Rows are one point carried round by a steady rotation, each followed by how many ticks it has turned.
The counts run from 0 to 932.
[ 94 150 159 137  93 125 135 131 184 147 152 126 141  99 136 147 187 121
 139  95 108 145 151  97 129 110 133 110 136  76 148 157 154  80 157 132
 108 135 167 114 111 145 100 150 133 135 143 143 189 132 111 159 130 115
 130 118 122 124 129 151 110 117 101 132 160  97 117 143 111 168  85  68
 111 151 172 116 159  84 137 140 106 124 116 103  68 121 155] : 548
[ 95 171 152 141 101 148 130 137 173 127 149 139 143 114 142 161 175 134
 125 119 106 139 119  89 133 150 140 118 134  96 163 172 186 100 163 133
 118 146 181  81 111 123 112 142 116 115 152 161 179  96 111 184 119 118
 158 127 111 106 130 162 102 114  93 113 136 105 122 144 104 140  69  94
 129 149 170 124 175  81 100 142 130 118 116 117  90 114 151] : 874
[ 60 172 117 111 135 124 123 168 172 134 129 134 109 147 129 131 176 132
 149 122 117 103 105  75  99 103 130  89 168  92 158 151 141  91 146 138
 123 126 167  83 117 148 136 159 144  91 110 130 182 130 121 154 124  92
 125 113 134 167 126 122 118  97  92 118 137 126  99 131 122 152  79  76
 148 133 170  99 147 113 121 116  90 120 117 134  66 116 144] : 848
[ 58 144 135 115 113 125 139 146 197 125 148 109 120 114 108 142 157 123
 148 132 121 157  87  73 120 144 129 143 133 124 158 136 169  91 176 141
 126 140 139 127 107 140 110 142 112 128 127 159 187 146 129 143 120 121
 132 126 118 144 127 168 104 146 126 139 177  98 105 136 132 141  58  72
 129 165 173 112 188 103 115 121 118 125 126 108  87 143 154] : 421
[ 86 160 140 113 102 140 124 132 189 137 160 142 114 132 127 147 162 116
 122 131 113 159 103  86 120 151 115 128 124 122 160 148 183  94 182 143
 133 124 144 112 107 130 112 126 101 141 135 171 171 110 121 135 137 138
 147 128 118 131 136 160  98 157 128 116 170  95 106 140 123 128  40  88
 143 162 157 142 205  89 106 112 109 129 132  95  97 119 150] : 425
[ 83 125 160 115  98 131 129 156 157 152 147 121 121 113 122 134 162 118
 149  99 108 126 123  75 120 111 133 118 143  92 156 146 144  83 163 145
 122 125 149 118 120 140 119 119 123 129 141 170 203 133 122 135 115 113
 141 129 110 117 145 159 102 124 116 106 179  89 123 153 130 167  59  64
 104 153 198  93 151  96 102 135 111 122 134 117  79 124 148] : 220
[ 74 167 135 136 132 108 128 146 155 131 114 146  77 156 148 145 178 116
 124 105 114 138 106  79 140 110 125  70 131 100 171 170 163  56 154 160
 135 119 134 105 129 162 155 152 119 126 110 132 177 123 120 127 136 122
 127 118 133 124 128 125 102 129  99 116 148 142 114 127 134 136  70  92
 171 120 179 133 167 104 126 107  95 115 131 127  55 119 162] : 569
[ 81 145 155 112 106 112 145 150 165 153 163 132 107 125 128 111 182 111
 137 113 116 160 129  82 110 121 121 113 135 103 152 161 161  79 178 153
 134 115 149 141 101 164 120 117 111 127 148 169 196 138 100 120 135 112
 132 125 117 142 146 153  96 156 131 111 159 107 118 144 134 148  55  85
 122 174 175 138 170 119 117 111 104 117 131 101  89 107 150] : 225
[ 84 192 118 111 121 132 130 142 179 144 145 172 110 150 130 144 187 120
 107 138 105 148  94 102 110 146  92 104 150 105 156 165 160 102 174 138
 143 121 163  90 117 136 113 148 127 122 122 153 160 105 123 135 148 145
 147 138 109 145 122 146 105 127 119 110 150 115  94 140 109 124  48 104
 172 148 150 145 178  99 109 110  88 132 125 106  78 110 133] : 512
[ 74 166 132 118 117 102 123 158 166 113 138 162  86 129 153 145 163 111
 118 118 122 152 112  78 128 155 134 109 136 112 169 167 190  98 154 163
 133 117 164  86 106 144 139 120 100 110 123 173 175 106 121 150 135 105
 142 132 123 127 133 140 115 151 102  96 144 107 106 130 127 139  55 108
 154 143 181 148 172 117 103 120 110 122 128 104  97  98 158] : 757
[ 87 152 155 145 104 151 129 147 181 142 150 119 128  96 136 153 186 117
 133 121  91 138 140 106 127 119 122 114 144  90 149 136 143  79 159 129
 115 135 158 104 118 120  96 153 122 150 115 133 189 126 112 145 126 128
 133 124 122 141 124 145 103 119  95 141 172  89 120 146 101 171  79  66
 131 136 166 112 173  83 131 149 104 133 113  93  62 124 158] : 19
[ 95 159 146 133 104 130 144 148 184 109 136 151 125 110 137 175 168 122
 122  99 108 149 110  94 161 135 117 108 155  83 163 157 166  97 154 144
 115 127 166  97 126 143  86 140 133 139 127 146 182 120 143 161 112 128
 124 136  98 110 122 162 126 112  97 130 169  91  98 139 110 167  71  91
 123 148 176 115 160  87 121 149 113 131 117 113  85 116 165] : 104
[ 88 164 120 121 109 122 137 155 194 110 149 154 121 139 134 154 159 145
 130 120 120 134  88  74 153 116 120 124 162  93 160 176 180  93 148 134
  96 121 165  88 124 153  98 153 132 114 138 141 186 116 147 163 115 106
 142 116 110 123 133 149 134  94 105 129 142 114  98 142 105 137  75  94
 145 148 161 131 162  81 121 113 110 119 120 120  81 121 156] : 435
[ 58 160 140 115 110 115 131 155 155 153 151 119 125 106 124 123 194 105
 142 119 118 151 137  85  85 143 134 116 133 104 144 149 143 101 174 138
 141 139 169 112  84 135 131 140 112  92 142 165 184 142  88 153 145 109
 136 129 133 164 123 146  97 151 103 106 136 120 128 145 128 148  63  71
 118 160 176 114 159 127 110 136 115 128 122  99  85 112 138] : 144
[ 94 139 165 139 108 145 123 133 163 130 122 133  99 137 138 178 162 124
 124 109 100 133 105  95 150 112 123  97 123 110 163 149 152  64 160 160
 134 120 125 116 142 139 122 131 113 152 111 152 189 116 136 134 117 143
 133 131 107  97 130 159  99 125 100 132 186  98 118 137 123 160  64  80
 139 122 188 109 163  83 113 122 108 124 130 122  69 139 166] : 294
[ 58 172 127 108 112 104 127 137 151 162 143 143 109 139 115 137 193  89
 126 123 117 156 114 101  97 160 115 102 139 117 150 164 131 115 182 143
 163 135 164 119 101 118 138 132 121  91 128 171 169 137 102 151 146 139
 131 152 117 148 118 144  93 155 107  97 140 120 109 148 136 131  49  70
 141 148 171 108 162 118 102 134 116 132 131 109  88 120 126] : 586
[ 77 173 119 126 100 112 147 139 194 121 141 140 100 138 132 156 173 109
 126 134 114 164  80 106 158 148 108 125 147 124 149 182 153  95 171 146
 129 121 142 130 143 111 102 163 120 139 101 139 188 147 142 146 128 141
 125 138 113 132 121 155 108 131 108 142 150 118  97 140 121 126  70  73
 164 141 161 124 172  80 139 136 127 125 131 104  68 139 163] : 179
[ 73 167 138 136 112 136 135 161 185 113 150 121 135  94 138 150 167 135
 130 137 106 138 112  90 132 157 139 142 141 107 156 155 174  97 160 135
 112 138 168  82 113 114 107 152 103 119 127 145 192 118 122 174 117 109
 155 118 128 135 125 154 106 116  89 126 142 106 123 143 103 137  76  86
 138 141 170 123 181  84 107 143 129 123 119  98  81 122 157] : 347
[ 68 165 146 140 137 143 130 150 162 119 120 118  96 150 142 155 161 126
 139 103 107 135 110  81 118 115 141  91 139  97 169 156 178  69 159 146
 147 134 151  95 113 170 153 142 121 121 118 142 191 118 117 147 115 110
 109 123 127 121 127 149 102 125  96 125 149 117 129 121 134 154  82  89
 153 116 189 106 158 122 124 131 108 108 117 154  64 107 168] : 488
[ 64 135 118 120 135 107 124 152 157 128 135 136  80 138 122 159 187 124
 125 120 130 140 109  72 144  96 108 109 158 109 155 144 122 101 168 146
 106 107 125 100 113 158 129 155 111 120 105 135 186 147 134 131 132 126
 103 127 122 152 126 100 122 142  97 142 150 140 101 138 118 145  65  65
 157 127 164 122 158  98 139 101  82 130 132  96  64 127 162] : 121
[ 70 134 159 129 142 144 118 137 128 126 130 137  99 115 136 175 194 129
 108 141 101 130 121  80 144 122 119  82 142 125 158 125 125  97 178 159
 134 117 140  95 107 133 137 138  95 103 110 149 180 113 122 159 121 115
 113 128 110 155 121 122  95 138  67 128 136 138  90 133 100 167  60  83
 131 133 161 129 185 121 108 116  93 144 125 101  92 130 169] : 728
[ 62 139 123 133 121 101 117 149 169 115 132 132  87 129 135 173 176 119
 128  99 131 153 131  72 146 112 135 123 138 103 166 155 166  95 153 137
 116 115 149  96  90 172 129 147  97 127 116 151 183 138 120 148 140 123
 103 128 131 132 132 111 126 146  91 139 149 128 126 130 129 141  73  72
 160 123 176 127 149 107 139 116  95 115 122 102  61 106 166] : 562
[ 69 174 127 103 108 107 131 143 166 133 141 153 104 120 122 162 188 129
 116 161 118 137  91  95 107 154 104 126 139 136 148 163 143 101 167 144
 149 126 160 107 119 128 122 143  92  87 106 176 178 121 119 158 142 132
 160 133 114 149 120 146 106 129  93 108 134 132 100 135 117 127  52  88
 144 146 176 137 165 105  97  95 119 134 126  93  90 138 134] : 67
[ 83 178 119 103 110 115 125 119 166 156 136 150 111 183 133 139 179 118
 139 117 126 131  92  80 114  97 123  59 137 106 159 176 168  84 164 148
 139 130 156 113 119 154 143 146 149  93 140 145 153 122 119 150 135 118
 132 109 125 139 132 135 110 126 107 116 143 144  96 128 139 141  60  87
 146 143 156 126 172  96 123  90  95 115 120 147  80 129 137] : 769
[ 86 144 147 143 116 140 120 134 175 140 129 125 112 134 131 160 168 119
 142  87 106 140 123  88 136 102 128  92 136  81 165 143 149  73 155 139
 124 134 141 109 121 157 118 149 139 161 121 134 181 124 130 131 124 142
 112 132 116 114 128 149 105 123 106 137 188  94 120 138 133 168  73  71
 142 124 177  98 162  87 131 141  91 120 121 131  53 122 158] : 820
[ 89 158 148 130 118  97 150 130 143 144 119 156 106 120 126 152 197 112
 106  98 108 136  98  83 149 127  99  82 133  91 155 174 116  76 155 164
 136 130 151 128 146 137 123 152 135 108 131 150 182 128 123 150 136 148
 146 141  83 109 119 147 103 109  99  91 157 129 104 150 123 143  65  96
 121 152 184 118 152  94 108 127 110 130 140 116  74 147 143] : 383
[ 65 134 147 127 115 154 132 124 161 123 145 104 129 141 111 171 159 126
 146 127 116 152  92  77 147 128 144 116 142 134 155 145 162 115 187 144
 132 142 136 119 105 118 122 136 110 113 139 157 192 139 134 178  95 110
 103 129 104 129 124 159  99 143  88 144 140 120 109 150 126 156  62  54
 120 144 168  91 183 102 115 141 134 120 119 128  99 136 171] : 89
[ 81 159 134 143 111 128 105 123 156 133 118 145  99 148 144 179 179  92
 119  95 118 154 120  96 157 130 124  76 127 103 161 159 149 100 170 151
 143 134 146 100 111 119 133 146 126 139 108 137 156 121 119 155 131 151
 103 142 129 116 118 126 109 149  77 128 161 118 114 136 131 146  66  70
 162 117 164 107 181  83 136 153 106 130 119 117  69 123 159] : 373
[ 93 161 162 133 114 146 140 133 171 113 133 131 106 119 143 157 169 116
 113 135  97 166  96 102 161 151 122 105 129 127 158 154 171  85 182 163
 136 124 138 124 132 112 114 141 104 144 116 146 186 121 134 150 117 128
 127 133 107 125 124 171  87 147  97 133 163 105  93 136 112 147  63  91
 136 151 163 137 197  97 117 144 123 132 126 101  91 130 180] : 97
[ 68 126 149 116 106 120 115 139 146 131 148 128 106 115 127 190 181 131
 132 125 125 139 141  86 121 115 136 136 138 123 152 151 148 111 168 140
 123 115 147  97  90 161 123 125  78 105 123 184 205 125 117 156 125 126
 124 131 111 123 140 131 113 146  84 124 137 118 139 143 118 152  60  62
 132 127 192 119 131 112 113 108 113 114 125 101  85 112 155] : 477
[ 46 169 104 119 124 113 126 124 171 143 127 121 120 159 108 145 177 113
 151 112 139 148  85  66 123 121 132  94 137 113 148 159 149 109 171 130
 137 152 156 111 101 132 138 166 149  94 134 135 157 151 122 170 133 131
 105 125 124 151 109 130 112 137  92 131 136 147 106 139 144 140  69  64
 143 147 155  89 179  95 131 126 113 118 121 134  79 145 140] : 775
[ 82 171 117 101  97 108 114 153 185 121 130 159 105 157 143 165 149 135
 145 117 136 117  98  76 125 112 133  97 154 105 161 171 178  95 137 143
 127 123 169  80 123 158 125 133 127  99 115 159 172 111 139 157 122 111
 137 112 129 121 136 136 137 109  94 117 152 112  94 125 130 149  65  79
 156 128 184 124 149  90 113  93 104 117 118 131  80 119 142] : 764
[101 161 172 141  99 155 124 134 153 153 145 132 130 116 156 136 192 110
 121 118  88 135 144 105 135 130 125  79 131 100 153 149 153  78 171 150
 129 136 152 108 124  97 123 137 120 143 128 142 174 112 106 152 127 124
 143 119 123 124 130 153  79 131  92 117 152 104 110 146 102 163  70  83
 130 143 158 122 197  83 114 151 113 136 120  99  82 119 153] : 542
[ 67 157 129 109 132 144 112 135 153 159 134 129 134 150 112 136 170 128
 144 118 120 111 100  58 106 120 129  75 146 108 161 136 136 106 167 144
 134 152 154  90 103 121 146 141 150  86 142 155 161 121 117 166 115 105
 133 126 116 145 118 136 102 120  90 106 145 126  94 147 130 160  59  72
 118 148 161  87 184 104  88 126 105 134 124 139  91 135 130] : 330
[ 66 171 122 114 142 120 118 171 153 121 126 148 104 139 132 143 171 133
 132 120 113 107 101  69 116 124 124  84 165  91 164 150 144  98 141 149
 128 123 175  65 118 143 144 145 137  82 109 146 180 115 127 162 123  92
 135 135 128 146 124 120 123 101  86 102 135 123  93 139 119 150  67  94
 153 132 174 106 158 116  99 122 102 129 118 133  85 112 151] : 846
[ 96 151 160 127 104 148 138 128 172 122 140 139 109 128 139 166 163 116
 118 137 100 162 100 106 159 141 121 109 130 135 158 149 172  92 181 158
 138 123 129 130 134 107 110 127 100 146 118 155 184 122 135 148 115 133
 124 132 107 122 129 169  91 146 103 137 162 101  89 136 115 149  52  77
 137 151 163 136 199  89 114 132 121 134 129 107  92 138 174] : 96
[ 65 141 134 120 132 119 123 149 137 144 146 151 106 115 112 163 202 108
 109 117 113 142 133  89 112 138 107 121 154 101 152 142 113 126 181 139
 133 120 161  94  88 143 121 129 105 106 128 175 186 127 110 148 142 139
 122 157  99 143 124 121 108 148  94 100 137 116 120 156 110 145  50  72
 139 138 177 107 147 122 102 133  95 136 131  97  84 110 140] : 917
